In the data rows, 128 means zero.
Some points, each followed by its number:
[141 147 158 119 132 151 121  77 165  90 153 125 148 112 166 152 133 108
 115 132 124 117 151  88 117 170  76] 0
[107 181 123 134  62  94  92 129 176  95 166 111 115 157  95 164  96  85
  80 162 149 120 126  98  78  84 125] 1
[ 81  75 114 111 153 159 132 160  70 167 130 164 127  99 123 156 143 188
 185 107  77 148 128 162 156 113 201] 2
[151 188 115 155 105  81 139 141 166  70 100  93 127 147  97  86 119 103
  63 151 177  71 162  89 101  87 135] 3
[124  88  59 172 126  66 174 139  99 140  92 105 101 165 102 121 100 112
  95 168 164 130 185 131  88  68 135] 4
[131  92 123 113 118 142 102 149  81 160 153 145 139  87 148 157 137 155
 155 134  81 168  89 175 176 128 174] 5
[ 80 105 164 112 158 194 142 136 111 180 138 171 138  62 123 138 153 175
 200  91  76 139 120 148 155 127 141] 6
[103  83 121  72 118 166 111 144 103 157 121 157 104 111  97 172 142 174
 208  79 107 156  86 136 165 139 154] 7
[118 113 161  97 160 179  80 116  94 157 153 165 153  59 176 146 164 174
 165 113  73 177  67 159 174 160 138] 8
[109  88 127 110 134 137 100 130  80 161 161 159 135 103 169 199 171 167
 150 123  69 199 107 180 177 142 172] 9
[133 179 107 149 114  95 180 114 143 107 109  91  87 165 102  99 124  85
 111 159 157 117 159  98  74 137  74] 10
[153 148 105 159  93 122 149 141 167 127  72  99 108 156 113  86  93 125
  99 129 159  56 140 136 128 117 133] 11
[148 168 112 163 112  99 163 109 172  91  93 109 101 164 103  85 119  66
  79 133 178  89 152  99  84 112  99] 12
[ 84  99 177 107 148 161 135 159 105 168 159 113 120  88 123 138 154 167
 177  57  88 173 121 135 168 170 134] 13
[150 142 110 142 118  79 159 137 161  86  85 160 134 162  95  70 135  69
  99 161 163  82 174 112  88  73 106] 14
[165 173 130 166  97 114 137 124 198  86 108  94 122 165  89  92 102  99
  66 134 172  81 144  83 101  95  97] 15
[154 164 110 166  94  84 145 133 182  71 121 105 142 178 113 111 104  86
  35 163 162 100 143 110  97 101 111] 16
[170 201 123 155 129  69 115 103 159  73 117  73  99 176  97 101 112  96
 127 149 162 111 126  84  74 133 119] 17
[152 162 146 161 137 109 160 116 169  89  78 107 107 174 104 104 101  88
 116 115 168  76 177  87 100 110  94] 18
[160 173 128 153 113  97 147 136 174  91 110  85  96 181  96  89 114 103
  70 162 151  99 167  97  83  91 106] 19
[146  74 151 115 123 179  96 101  88 160 150 143 148  80 162 194 147 180
 160 134  80 128 108 199 151 160 163] 20
[ 72  62 128 151 113 173 156 110 105 174 146 117 133 110 119 139  88 123
 158 108  67 172 184 160 146 140 166] 21
[182 179 102 158 115  90 123 116 141  99  89 106 142 165 127  95 134 104
  85 162 165  77 119 103 108 101 100] 22
[105  96 160 110 127 177 108 126  94 167 180 166 166  70 157 153 133 168
 161  70  77 162  97 163 173 162 129] 23
[113  81 173 106 158 167 112 122  91 179 169 163 161  81 146 156 149 161
 175 109  78 169  90 150 174 183 131] 24
[154 156  86 155  94  74 166 107 161  88 117  95 115 160 112  99 131  77
  71 147 156  99 164  79  98  94  77] 25
[ 94 116 157  78 118 128 162 132 117 144 165 130  94 107  88 169  83 119
 175  90  96 134 139  95 114 158 114] 26
[ 81  88 144  83 187 148 168 158  91 121  98 162 115 120 110 122 168 176
 144  89 142 128 152 156 151 110 175] 27
[159 189 133 107 126  99  90  81 170 117 178  69 137 129 127 124 142  78
 127 159 148 116 106 148 137 137 131] 28
[114  84 140 122 175 159  95 125  68 162 154 166 191  80 184 168 173 179
 175 127  94 160  69 167 163 159 143] 29
[116 133 164  67 155 144 109 136 107 120 127 138 150 108 141 154 154 169
 156 119 115 163 116 144 155 139 144] 30
[108 102 159 118 160 165 117 116  90 156 149 143 143  96 155 149 133 164
 168 120  83 164 113 145 154 170 141] 31
[115  98 126  77 113 168 120 141 107 148 120 140 105 116 102 156 133 160
 192  85 112 144  98 135 158 135 151] 32
[148 159 111 116 128 133 174 140 140  88  72 117  91 160  77  92 111 125
  95 148 172  75 161 115  85  87 120] 33
[104  68 167  64  82 165 102  66 171 133 110 122 154 111 127 140  82 124
 142  98 116 104 103 113 154 167 116] 34
[150 157  96 161 107  96 161 145 168  87  93 114  96 177 109  93 109  91
  73 156 188 102 143 112 111  69  99] 35
[134 172  92 178 127  74 161 139 164  89 102 106  98 176  92  62 110 114
  83 156 164  98 181  95  83 106 101] 36
[ 76 116 121 116 135 148 169 147 168 122 104 142 131 164 104 113 177 114
 160  68 128 109 163 128 121 115 108] 37
[120 162 127 142 117 100 170 125 148 108 113 103 102 173 116  91 129  86
 113 156 155 131 148  94  92 133  75] 38
[ 83  75 132 114 149 156 107 149  66 171 153 182 124 100 117 165 154 166
 189 121  97 165 132 157 134 131 171] 39
[144 157 107 159 123  99 156 138 172 122 107  92 119 174 122  81 103 109
  92 122 175  96 143  95 101 113 110] 40
[116  76 134 107 178 147 115 133  29 158 141 170 130  92 156 165 158 171
 170 143 110 185 106 173 179 147 167] 41
[146 175  96 195  91 105 159 172 194  99 105  88  87 157  91  99  88  93
  85 133 157 114 153  99 103  66 108] 42
[151 137  83 138  93 101 142 144 148  88 106 134 105 158 102  96 103 119
 107 145 170  95 133 120 107  49 149] 43
[104 116 180  87 155 146  92 100  95 130 142 150 175 112 147 200 149 156
 144 105  98 172 112 136 141 162 141] 44
[163 155 137 155 109  81 144 101 174 123  82  92 116 198 107  73 110  97
  89 143 171  60 135  73 104 135 100] 45
[170 121 159  93 151 160  73 115 101 133 141 145 158 103 174 165 148 160
 135 132 114 129  79 151 161 150 130] 46
[108  97 165 108 145 173 112 125  84 170 191 176 160  75 165 176 143 157
 151  94  74 172 105 161 178 152 146] 47
[172 174 147  77 167  84 107  74 119  49 107 121 144 175 159 142 158 106
  91 152 153 125 118 101 123 139 144] 48
[103  72 144 103 149 167 114 137  81 186 144 164 134  76 154 160 144 190
 192  97  79 177 104 158 170 154 150] 49
[ 90 101 104 135 127 134  83 141 138 161 188 150 154 107 155 164 107 112
 170 127 104 147  71 138 142 185 124] 50
[168 129 129  90 130 164 104 110 131 108 116 136 172 148 170 148 118 152
 105  90 137  96 131 136 102 128 182] 51
[130 169 137 116 132  57 164  79 182 106 129  94 120 159 101  92 123 105
  91 133 141 114 181  89  99 133 125] 52
[ 90  76 131 107 158 164 119 155  75 162 155 150 140  88 181 175 161 167
 165 101  94 175 102 175 199 126 157] 53
[122 159 111 142 118 102 171 120 133 112 121 107 100 152 114 106 127  96
 120 151 140 131 154 100  93 139  73] 54
[169 123 192  86 147 158  85 129  78 145 160 151 130  71 162 186 166 145
 156 121  99 159  87 167 178 167 142] 55
[ 89 114 169  98 108 160 131 146 103 155 165  95 128  86 146 155 110 114
 160  88  52 149 125 124 194 152 113] 56
[146 180 110 161  87  95 119 133 166  92 136 101 131 173  96  92 107  45
  83 152 176 116 153  97  88 101  85] 57
[ 57  58 158 110 139 160 140 175  73 184 136 155  99  88 130 150 125 169
 174  96  97 163 111 156 145 122 150] 58
[133  97 162 140 135 168  73 107 113 169 161 165 181  82 177 182 126 157
 168  91 108 149  87 170 144 196 162] 59
[156 155  79 153 125  66 149 127 138  76  61 104 108 186 107  80 130 102
  77 174 190 100 147 114 102  87 136] 60
[116  87 146 122 135 168 114 138  88 169 153 149 136  91 148 144 131 169
 173 100  69 166 110 165 177 134 143] 61
[112  77 148 126 133 151 106 147 117 186 159 172 148  88 155 164 146 171
 146  88  96 141 121 153 173 157 151] 62
New points follow, each followed by the numbers of its two nearest points above by angle, nearest first.
[161 174 130 169  92 114 136 132 200  83 110  99 124 170  85  93  97  99
  61 133 172  83 143  78 105  92 100] 15 19
[172 123 161  96 152 160  74 117  97 136 141 146 153 103 178 160 150 159
 132 129 119 125  77 153 164 152 134] 46 55
[147 151 187 109 126 158 109 126 116 148 102 110 140 130  88 111 142 160
 134  78 132  90 142 156 112 113 155] 51 27
[151 169 111 165 109  95 161 110 168  93  91 103 102 164 103  88 116  70
  76 139 176  89 153 100  85 111 105] 12 25
[156 167 129 158  87 125 131 138 193  89 123 101 118 151  88 106  93 101
  72 133 162  95 138  89 106  94  96] 15 42
[162 188 129 139 131  93 112 105 153  83 120  85 110 164 105 111 113 108
 132 138 148 113 122  96  88 133 126] 17 19
[140 155 104 160 106 102 158 121 166  94  98 112  98 163 102  97 110  65
  90 136 175  97 144  98  89 110  99] 12 35
[152 170 142 100 137 117  81  82 162 129 184  83 152 120 135 130 149  97
 141 152 138 128  98 159 149 146 142] 28 46
[ 96  87 119 119 149 150 126 155  85 154 145 146 133 105 168 159 153 154
 154 109 107 163 113 162 183 120 146] 53 9
[102  78 145  95 141 164 115 138  88 173 146 159 133  82 141 164 132 185
 193 105  82 171 104 150 161 151 149] 49 61
[ 82  64 139 107 133 145 161 172  83 165 117 170 110  90 126 167 141 167
 168  91 108 192 140 143 186 136 148] 58 49
[107 169 138 162 115 109 129 178 106 156 130 141  89 197 166  62 105  85
 102 148 111 186 114  66  94 138 145] 38 54
[118 111 158 108 159 183  76 113  94 164 157 169 152  51 181 142 165 173
 163 113  67 178  58 160 174 162 135] 8 24
[152 171  92 168 114  89 158 140 183 110 107  81 119 188 122  72  97  98
  78 138 193  88 141  86  90 103 105] 40 12
[ 78  84 148 117 143 143 136 157  82 173 129 154 105  99 130 142 125 155
 160 107 103 152 112 150 138 125 134] 58 39
[139 171 122 148  99 103 115 126 154  96 136 108 139 164 104 111 113  62
  92 145 163 126 146 102  95 111  93] 57 16
[ 97 154 153 156 121 117 133 175 102 171 139 143  91 182 173  71 108  96
 114 132  97 197 123  75 104 153 151] 38 54
[158 126 119  97 140 113  87  82 135  93 189 104 146  55 184 150 170  83
 129 124 118 127 130 132 172 158  67] 0 28
[ 97 118 110  75  62 173 102 130 110 140 150  98 129  99 161 165  74 105
 183 127  85 122 112 160 154 155 114] 56 50
[147 153  95 168 116  96 138 142 169 122 107  88 117 171 121  85 101 110
  85 151 193 105 130  83 102 107 110] 40 35
[116 129 164  64 155 154 112 139 104 119 127 141 144 107 133 150 153 174
 164 120 113 164 119 146 153 141 151] 30 44
[ 81  58 169 120 154 172 125 139 111 174 150 172 149 114 153 162 137 156
 162  62  99 130 133 135 164 142 137] 62 23
[118 127  72 171 128  76 162 138 103 135  92 109  90 130 101  93 115 131
 119 182 153 111 170 164  85  91 125] 4 60
[ 89 117 166  95  97 158 133 148 105 151 161  88 118  81 139 156 100 108
 163  97  53 154 125 125 195 158 109] 56 13
[141 152 105 114 126 138 182 146 136  91  70 121  86 159  68  88 106 124
  95 153 168  73 159 115  80  86 122] 33 35
[ 33  63 139 128 142 145 142 163  96 158 146 139 116 110 109 139 130 150
 179  97 105 156 137 152 134 139 150] 58 39
[155 171  94 164 115  90 159 139 179 107 105  84 115 188 116  71  99 102
  80 138 192  88 142  86  88 105 106] 40 12
[ 92 103 188  96 156 142 160 145 107 117 132 165 101 119 105 143 133 174
 163  56 153 125 144 138 141 153 158] 27 13
[122  69 144 110 150 144  90 102  85 171 146 168 189  86 177 179 149 170
 157 126  92 161  77 185 170 162 167] 29 20
[155 163 111 166  89  81 141 139 186  67 116 107 148 181 115 115 100  86
  28 164 161 102 143 111 102 106 116] 16 15
[173 113 171  82 163 170  61 109  87 142 148 156 170  88 189 177 161 174
 144 128 107 135  63 168 173 160 137] 46 55
[128  96 106  82 141 148  60 120 152 119  85 185 192 114 177 189 135 145
 135 108 144  81  97 152  93 114 109] 51 46
[119 101 150 115 121 123  50  58  88 143 146 128 179  99 155 192 139 122
 153 158  92 116  88 186 150 147 175] 20 59
[ 78 120 116 112 131 153 171 145 174 122  94 149 137 168 101 106 180 114
 165  64 128  98 156 131 121 111  99] 37 27
[163 134 121 102 129 118  94  86 143  93 171 100 141  73 171 143 159  86
 126 131 125 120 130 128 155 152  76] 0 28
[ 94  94 118 109 150 150 123 145  88 159 140 148 131 104 125 151 144 170
 177 115  89 143 123 161 154 118 191] 2 39
[102  83 123  82 123 162 108 140  97 160 126 154 111 104 111 171 142 173
 202  89 102 160  86 146 168 144 152] 7 32
[111  76 172 109 157 166 114 119  89 190 168 161 163  77 143 152 148 166
 179 112  72 168  87 153 173 181 128] 24 31
[101  81 155  76  85 159 113  87 167 128 110 120 141 121 117 133  89 123
 141 109 123 107 111 109 144 152 116] 34 26
[ 92  95 132  95 177 138 166 161  97 124  96 153 106 125 106 119 160 165
 137 106 148 124 154 150 139 110 166] 27 2
[ 86 104 161 108 159 193 130 134 105 177 140 169 138  68 131 145 151 174
 197  92  79 140 114 148 160 133 142] 6 49
[150 156  90 162 106  90 166 149 167  83  90 109  98 181 109  94 115  93
  62 162 196  98 144 118 117  58 118] 35 60
[112 120  92 131 151 111 120  73  92 126 163 152 163 102 128 183 170 110
 119 203  75 192  98 159  96 125 140] 9 29
[155 169 140 151 110 106 143 132 162 106 111  87 100 177  93  89 114 116
  77 151 144  95 166 112  80  92 121] 19 15
[ 79  73 124 114 145 152 108 155  63 172 152 187 118 104 108 166 158 163
 191 123 102 164 137 157 127 122 173] 39 2
[102  99  96  95 148 106 147 125  87 116 133 116 114 123 108 172 162 103
 138 171 149 158 161 125 105 143 121] 4 54
[144 158 165 127 129 149 129  67 178  84 150 116 145 120 162 144 129  98
 107 134 132 104 167  75 103 176  64] 0 52
[156 150  80 143  87  94 147 164 152  84 105 124  97 165  89  92  98 109
 103 150 177  96 145 113 108  43 150] 43 35
[154 162  98 152 118 103 148 135 173 110 109  90 129 181 132  86 100 109
  82 128 183  89 139  96  93 108 121] 40 15
[ 85  95 103 124 131 146  68 144 133 171 193 167 165 102 161 181 107 122
 183 128 101 156  52 150 150 198 128] 50 59
[111 134  58 157 131 119 173 179 118 171 129 130  97 148  80  88 133 120
 125 153 138 141 156 129  78  64 130] 4 43
[114 126  91 140 149 112 116  65  95 127 168 158 170  99 131 183 169 111
 115 208  61 196  87 164  93 120 143] 9 29
[123 136 156  86 151 120 109 109 172 104  99 139 115 168 109 173 126 130
 120  97 151  96 137 115 110 102 103] 18 48
[156 171 127 161 105  93 149 136 174  98 113  82  91 186  94  83 110 106
  66 168 147  97 171 103  77  86 111] 19 36
[166 163 100 169  86 112 152 139 182 117  66  92 109 167 101  67  91 121
  84 135 171  39 143 122 116 104 124] 11 40
